In the rows, zero is written as 128.
Where one turn sends some rows of the set: a few examples, then the rows asked:
san: [ 95 151  94 116 115 153 130 160 106 119 105 113]
Nadob: [122 137 118 133 102 161 123 157 117 127 102 143]
biz: [ 84 128 132 140 107 133 111 141 115  95 122 114]
Zokip: [114 153 102 147 106 127 122 164 121 132 102 136]
nik: [118 141 132 135  93 117 104 151  86 130 110 113]
vir: [ 90 154 113 127 121 147 107 140 103 128 135 126]
Vok: [108 155 114 149  98 131 124 160  94 108  89 128]
Sul: [115 148 136  99  87 136 122 142 111 112 131 119]
denoz: [103 154 114 146  97 138 132 119 110 108 104 118]
Nofe: [ 84 121 118 111  98 120 116 137 111 116 119 122]
Bava: [101 120 127 149 107 151 113 163 101 122 107 110]
zub: [102 160 122 120 120 146 103 135 102 116 119 140]
fude: [ 98 127 122 114  98 157 132 133 122 115 118 129]
pov: [108 146 128 150 103 155 128 152  96 128  92 120]
todu: [129 152 125 112  93 139 123 144 135 107 128 119]
Puno: [ 87 151 112 145  97 123 126 140 110  91 118 121]
vup: [113 144 135 117  91 147 133 145 118  87 112 116]
bel: [101 120 127 120  98 148 111 162  95 128 113 138]
Fot: [106 136  98 110 118 147 115 149 106 122  92 109]
Baz: [100 131 135 141 106 148 119 120 116 113 109 112]
Rikiz: [104 152 128 110  93 116 120 144 113 129 136 105]
timus: [114 151 102 125 118 138  96 135 112 106 117 137]
gefif: [ 99 146 124 133 100 114 127 141 117 124 115  88]
teli: [ 89 150 112 128 107 105 123 142 129 117 109 126]
pib: [129 146 120 112  87 151 127 171 109 123 124 117]
zesi: [125 150 122 149  96 153 123 170 115 109 127 122]
Diguf: [126 135 119 130  81 147 117 155  86 112 121 121]
Keto: [ 93 137 111 132 102 114 110 170  99 135 113 131]
sel: [125 138 122 107  87 128 113 164  97 132 117 111]
zogo: [123 153 129 119 101 114 110 171 114 135 112 110]
sodu: [127 161 127 125 101 137 124 178 126 126 119 118]
susap: [102 145  93 132 119 139 100 140 113 119 132 122]
lufe: [118 146 123 137 104 131 127 147 141 100 110 101]
lon: [ 89 158 114 116 126 145 122 170 112 113 102 120]
Vepov: [ 94 144 136 114  87 130 133 139  95 111 118 104]
goru: [103 156 116 131 106 142 138 136 140 116 109 133]
zazig: [119 156 118 123  99 119 121 147 137 123 131 105]
dut: [118 157 136 154 108 124 111 167 115 128 116 114]
Bug: [ 99 142 117 110 128 137 107 158 112 116  90 116]
bevo: [101 129 113 147 101 128 110 173  99 102 103 118]

lufe moves to dut
sodu moves to zazig
Where do these go?
san moves to timus
denoz moves to Vok
Nadob moves to goru

Where one turn sends some rows of the set: a few examples, then the rows asked:
lipeb: [144 131 136 109 122 107 110 106 123 127 132 132 131 112 123 138 126 112
 127 133 115 159 119]
Pinov: [111 126  97 130 121 141 128 146 128 121 119 126 133 127 114 128 115 130
 137 136 117 140 126]
rosur: [121 156 168 136 117 118 128 118 122 145 127 155 145 123 129 122 146 131
 125 130 142 135 131]
veme: [ 95 154 131 142 124 132 144 114 122 146 135 137 139 126 129 129 148 127
 145 102 141 132 123]
penu: [129 141 171 108 119 137 118 130 116 102 129 136 120 105 124 123 120 135
 143 134 115 132 127]
zuzel: [125 137 139 141 121 125 132 131 117 169 100 115 115 122 122 116 109 128
 145 123 122 132 134]
fopin: [143 124 121 120 127 122 131 143 125 124 121 105 135 127 102 122 119 116
 125 133 106 149 132]
zukin: [121 133 134 121 116 129 142 146 140 167 136 114 134 134 130 128 137 134
 156 122 132 119 135]
lub: [113 115 111 122 109 125 143 116 116 130 129 110 140 125 128 139 105 130
 142 134 134 151 123]
Nim: [127 137 140 139 117 124 135 139 135 156 105 131 119 133 125 111 106 141
 154 116 123 129 144]
kir: [137 137 160 176 126 126 141 127 117 125 125 121 126 125 132 128 133 127
 121 126 141 135 118]
Zalo: [129 135 150 130 117 121 129 133 115 179 112 114 125 116 123 123 123 124
 137 141 130 129 130]
Zapa: [125 142 108 125 125 127 100 123 138 108 114 145 125 113 124 128 124 132
 135 124 121 146 126]
silu: [120 140 149 107 132 141 130 130 110 112 130 105 121  94 113 131 134 116
 144 113 116 138 119]
Foful: [119 131 143 123 112 127 134 140 127 178 127 123 136 121 131 133 133 130
 145 140 139 124 128]
nagaf: [134 136 143 125 117 122 138 146 145 154 125 121 126 141 126 114 124 142
 156 116 123 120 146]
Nupo: [130 133 172  98 121 129 126 129 120 109 135 137 127  98 117 129 129 128
 143 131 127 138 128]
ruf: [134 124 123 114 115 120 131 120 116 121 140  89 127 135 121 123 120 136
 135 148 124 128 129]
Pezaz: [122 156 165 141 120 117 128 116 126 135 127 164 130 137 127 111 134 137
 135 123 127 130 136]
Nog: [133 136 153 179 127 131 147 130 120 123 131 124 123 135 134 129 128 123
 130 116 125 137 117]
muk: [140 147 124 115 119 122  98 119 138 101 132 124 126 126 134 124 134 142
 134 133 118 131 129]
dofin: [126 126 143 165 133 125 147 129 123 131 146 127 119 126 119 132 150 121
 131 127 150 125 116]
Nimu: [ 96 160 133 155 126 136 137 113 112 145 119 141 129 128 129 122 132 123
 141 103 122 137 121]
lokil: [126 143 114 112 116 126 113 107 128 113 146 106 131 127 145 139 134 132
 142 125 118 136 117]
lare: [101 131 145 109 118 144 135 123 118 110 136 142 125 100 127 139 118 130
 160 117 129 140 119]
Sisov: [133 126 152 164 132 123 147 134 130 126 152 139 119 138 120 129 146 122
 134 127 135 127 119]
vof: [101 140 143 118 120 151 126 131 113 110 120 140 126  93 126 136 118 129
 150 121 124 140 118]
vaf: [127 125 124 119 110 127 118 137 128 115 129 133 132 134 122 121 116 147
 132 163 127 127 134]
mun: [129 159 153 132 133 116 138 114 122 137 143 115 124 139 115 110 154 124
 138 105 121 123 134]
Vovub: [138 115 138 117 110 113 133 129 126 127 120 134 147 123 118 131 104 129
 126 145 127 159 134]
gafa: [133 137 111 121 133 119 109 115 125 121 119 124 122 108 113 132 127 111
 131 116 111 156 119]
mavud: [119 140 150 107 128 141 133 123 111 106 140 107 113 108 120 127 126 124
 155 112 109 130 121]
bunon: [129 164 158 140 133 121 131 115 108 146 127 110 129 127 119 114 151 115
 124 114 116 131 125]
pize: [126 131 150 172 127 127 142 126 119 129 131 129 125 118 127 133 141 127
 124 130 156 131 116]
resom: [123 131 124 111 110 120 115 101 124 126 142 134 139 118 145 148 123 125
 140 134 125 153 113]
Faliz: [130 130 152 173 127 129 148 133 128 124 143 143 122 142 130 130 131 124
 137 120 125 134 118]

Sisov moves to Faliz
mavud moves to penu
Where do these go?
muk moves to Zapa
lub moves to ruf
Zalo moves to Foful
Pezaz moves to Nimu

Where one turn sends some rows of the set: a few examples, then the rows asked:
fadav: [141 121 124 137 115 135 134 131 107 150 146 114 148 145 115 123 150 127
 147 119 108]
geb: [105 140 108 138 110 116 138 141 158 129 144 145 144 153 126 108 147 104
 123 131 111]
Lop: [ 99 116 119 135 137 105 147 123 140 122 154 143 146  99 111 113 153 122
 137 129 109]
Todo: [114 125 110 140 107 125 127 136 165 134 133 133 132 148 129 115 141  93
 116 129 114]
vimed: [112 101 125 136 135 112 139 119 150 130 143 129 132  91 110 117 139 116
 128 129 113]
Kotin: [107 111 123 133 138 105 147 121 146 128 149 135 139  94 107 112 142 125
 132 130 113]
fodil: [140 121 124 137 114 136 133 131 107 150 147 114 148 145 116 123 151 126
 148 118 107]
lar: [107 132 107 140 108 123 130 138 159 130 137 141 140 152 130 114 149  94
 121 129 110]
muvol: [142 120 125 137 114 136 133 131 108 150 145 113 147 145 115 123 149 127
 147 119 108]
poba: [115 150 127 127 150 108 153 119 143 150 152 125 127 136 112 103 124  93
 134 121 124]
pobi: [127 120 121 142 129 130 123 112  93 141 133 111 114 127 123 132 152 122
 130 120 114]
fup: [108 136 112 137 121 153 128  95 142 136 140 139 117 115 131 123 156  89
 126 136 115]
renip: [ 95 111 115 139 134 110 141 122 137 117 149 144 147 101 118 120 161 110
 139 128 105]
Ravep: [ 99 151 116 136 145 114 144 120 131 135 152 136 138 146 126 114 149  73
 144 118 113]
Pupus: [115 134 116 141 131 122 132 116  84 134 144 124 126 134 123 127 162 130
 138 122 110]
gep: [109 157 116 125 132 134 152 101 143 141 157 146 125 115 116 102 143 124
 129 142 120]
deni: [ 98 148 107 136 123 147 135  99 135 130 149 150 128 120 131 119 164  96
 134 137 111]
vened: [141 121 125 136 115 136 134 131 107 150 146 113 147 145 115 122 149 128
 147 119 108]
nisaf: [108  96 121 140 132 117 132 118 147 126 139 130 133  93 116 124 148 104
 129 127 110]
zes: [120 138 120 137 134 118 138 117  88 139 147 122 124 131 117 121 154 140
 136 124 114]
Kanu: [118 134 119 132 124 150 132  94 151 145 140 132 109 109 123 117 140 101
 120 138 121]
dor: [116 132 123 136 142 124 133 114 144 146 138 118 119 135 124 120 133  65
 131 116 120]
tul: [141 120 124 137 114 136 133 130 107 150 145 113 147 145 116 124 150 126
 147 118 108]
redi: [118 135 116 133 113 115 140 139 167 139 140 135 133 146 119 103 130 113
 115 133 119]
Zedi: [119 126 117 143 128 129 124 113  87 136 138 119 121 132 126 132 161 121
 135 120 110]
Muzav: [111 141 112 134 113 113 143 141 162 134 145 141 141 150 121 102 138 113
 120 133 115]
gir: [105 138 117 139 141 123 134 117 135 138 143 128 129 142 130 122 146  61
 139 116 114]
Zadan: [127 132 124 136 134 119 136 115  93 144 143 114 117 128 114 120 145 141
 131 124 118]
nom: [141 120 124 137 114 136 133 130 107 149 146 113 148 145 116 124 151 126
 147 119 107]
rorin: [131 124 125 139 131 125 129 112  96 145 136 110 112 125 117 126 144 133
 128 122 118]
dob: [120 127 115 137 110 121 132 136 169 139 134 131 129 145 123 109 132 103
 113 131 118]
leru: [118 145 121 126 130 140 145  97 151 148 148 135 113 109 115 106 134 118
 121 142 124]
Fogo: [105 157 120 130 149 107 154 122 134 142 157 135 137 143 117 105 138  89
 142 121 119]
vemuk: [ 99 101 116 142 131 117 133 119 140 119 142 137 140  97 120 126 159 101
 135 126 105]
Saf: [121 137 128 130 146 116 142 116 148 152 143 116 118 133 115 111 121  81
 129 119 125]
fadi: [ 98 158 109 131 128 137 147 102 134 133 158 153 132 121 124 109 159 113
 135 140 114]

muvol moves to tul
Saf moves to dor
gep moves to leru
Where do these go?
zes moves to Zadan
Todo moves to lar
Lop moves to Kotin

